Each row is where one point has got to under a steady rotation. How many ticks took it there?
The counts run from 0 to 808.
[ 12  -2  24 -18   2   3   3 -20  18  -2  -9  -4   6   4 -18   3  11  50
  -3  -8   7   7 -34 -18  -2   4  33  -8 -47  31   3  -4 -29]	652
[ -4  -7 -14  16  32  18  -3 -27 -25  -4  25   1 -35  17  20   3  -7   6
 -34 -13 -36 -22  20   1 -11 -13   1  24  -2  23 -10 -17 -22]	622
[-26   3  19  25  13 -22   7 -20  10 -23  15 -12  11  14 -23 -32  11  -6
  12 -11 -19 -22 -16 -44   3   2  23   6 -12   0   7  17  37]	755
[  1   0  19 -22  -7  -1  12 -38 -20 -12  -6   7 -16  37 -30 -22 -18  20
   8  22  -9 -10   0 -12  -4   5  28  -6 -16  11 -24  18 -39]	537
[-22   6  -7  15  -8 -15  18 -42   1 -46  15  19 -13   7 -21 -14  -5 -10
  21  35 -20  -7 -17 -23 -18   1  10   0  30  -3 -10  13  15]	303
[-16  36  14  21 -17  -9 -11 -22  22 -19  10 -25  25  10 -15 -20  19   2
  16  -5  -1 -39 -26 -33  -4  -8  18  21 -19  -4  -4  10   7]	195
[ 10 -19   8 -19  23 -19  22 -20  21  -3  -1  -6  26   6   5 -47  16   6
   8  -9 -18   7 -23   9 -15  24  16  -7  -2  53   7   6 -11]	373
[ 12  -4   8  17  15   2   8  -8  24 -16  -2 -14 -32  25   6  -6  11  -8
 -37   3 -58   5   5  -7  11 -14  -6  14 -13  33  25 -18   6]	101
[-31  19   0  -7  -3 -10  21 -17   1 -34   8  -3  15   0 -16  -3  23  15
  49  14   4   3 -46  -8  -2 -25  26 -14 -14 -12  -7  15  14]	642
[  6  25  16   4 -25 -10 -10 -24  29 -18 -16 -35 -14  42 -32   0   0   5
  -6  14  -9 -12  -2 -39  10   2  21  14 -26   2  -2   7   3]	762
[  4  -1 -25 -35  -4   6  29 -29  -9 -27  -8 -11 -13 -24  27 -10   6  16
  19  11 -15  -6 -21  41 -27   9  -4  17  21   9 -14  -4 -17]	449
[  1  20  -2 -21 -33   3  11 -26   2 -17 -26 -49 -41  25 -14   8  -4  11
   8   8  -8 -11  12   6   6   2   9  31 -19 -25 -10  -2   2]	723
[-18  -6  -8  24  -1   2  18 -41 -24 -28  14  -3 -36  -9  -3 -11   0 -13
  12   4 -21 -38   0 -11 -20  19   8  35  15   0  14  -9  23]	342
[ -4  16   7 -26 -10  -3   1 -11  29  -7 -19 -16  -2  18 -27  21   7  36
   6   0   6  36 -26  -4   9 -10  29 -15 -48   9  -4 -11 -11]	317
[ -3  12   0  -3   9 -17   1  -6  34 -35  -9 -38  18  23  -1 -37  10 -22
  -9   4 -39 -14 -24 -12  11  -4   4   5   1  16  17  13  29]	148
[-11  14 -41  12  12   8   1 -16  -7 -27  13 -20 -39  28  22  38   6 -19
  -8  25 -24  -2  -1  10  -9 -31   0  16  15  12  -4 -17   3]	65
[-13  23 -26 -26 -10 -18  13 -28  17 -19   4 -12  25   0   5   0   9  15
  36  17  18   7 -27   6 -31   1  17  -1  18   4 -41  14  -3]	77
[ -7  -9   2  30  34 -17   3 -11  34 -12  29  14   5  17   2  -1  13   7
 -25  -2 -39  24  -9 -30  -7 -22   6 -10  -2  38  -7  -4  11]	139
[-15 -17  -5 -27  11   1  34 -15 -12 -20 -11  23 -25  -6   2  -3 -18  -2
  -4   1 -46  28  -8  30  -4 -21  -8   1  -1  32   4 -27  15]	217
[  3   6 -21   7  25   9  -8 -19  -7  19  19 -14  -5  16  34  14   6   2
 -23 -18  -9 -18   8   5 -30 -10   4  34  -5  48 -20 -22 -22]	288
[-15   8  22   8 -23  -5  19 -21   1 -27 -17 -21 -18   9 -21 -30   2 -21
  12   2 -38 -29  -7 -12   8   0   1  32 -13   1  22  -4  38]	716
[ -1   6  13 -27  -4  -3  14 -10  16 -21 -16 -15 -11  21 -24  21   8  41
  13  17  -1  26 -30 -18  14 -20  30 -21 -40  -1  -6   9  -6]	315
[-14  29 -16 -18 -33   8   9 -37  -4 -29  -5 -11 -10 -30   2   6  -3  16
  25   2   2 -24 -18  16 -29   4   0  37  10 -18 -21 -12   2]	118
[-38 -11  -7  12  15 -18  25 -28  -6  -4  21  -9 -10 -21  -6  -8   6  14
  25 -40  -3   4   7 -13 -18  18  13  20  -7 -11  -6  -8  49]	792
[ -2  18 -14  11  20  18 -29 -29  -2 -14  28   5   3  29   2  -9  -4  13
 -30   2 -14 -22 -11 -11  -6 -10  23  -1  -5  26 -16  -3 -52]	247
[  6   4  24 -23  -6  -3  15 -15  13   6 -18 -42   4 -11   2 -21  16  40
   7 -40  -9 -18  -3  -3  -6  11  10  32 -42  -2  -7   0   7]	609
[-22   2   0  30   5  -3   3 -40 -20  -7  29  -4 -27  15 -11 -14  -8   8
  -2 -20 -17 -32  32 -26 -17   5  12  35   0 -16 -26   4   6]	12
[ -1 -13  -2  12   9   5  13 -43 -21 -10  14  -9 -18 -19   9 -12   7   8
   8 -13   2 -44 -13 -13 -32  39  16  37   4  21  11  -9  -1]	6
[-17   6 -12  12  20   1   4 -29 -11 -14  25  28 -20  49 -12   0  -9  -1
 -10  21 -29  16   7  -2  -3 -31  14 -17   4  20 -24   1 -27]	585
[-26  17 -25  10   5  -2 -17 -30 -11 -21  12  -6 -29  45 -30  27 -28  -3
 -10   9  -1  12  12 -25   1  -7  28  -1  -3  -5 -19  -9   4]	19
[-24  19 -40   8   2 -23  17 -28  15 -36  17 -12  -7  23   1   3  12 -19
  29  29  -5  22  -9   9 -15  -5  11  -7  36  -2 -18   8  14]	635
[-25  36 -33  -2  -5   6 -18 -22  12 -24  10 -10  -8  22 -20  38  -4  23
   3   7  13  25 -15  -4   1 -22  30 -13 -14 -15 -22 -10 -14]	356
[ -4  12  -6  14   1  20 -17 -35  -5   9  11  -8 -21   1  -3  -2 -12  16
 -34 -39 -14 -21  20  -3 -16  16   9  38 -20  18  -6 -35 -20]	618
[-18 -15 -21   8  32  -5  19 -18   6  -9  24  22 -22 -14  18  21   0  22
 -15 -15 -33  33   6   3 -24 -20  -6   6  10  20 -21 -23  20]	177
[-10  24  -2  22 -10 -19  -2 -23  27 -14   9 -30  18  18  -5   2  29  -9
  27   8  15 -24 -34 -35 -17  11  27  17  -7  20   5   8  16]	192
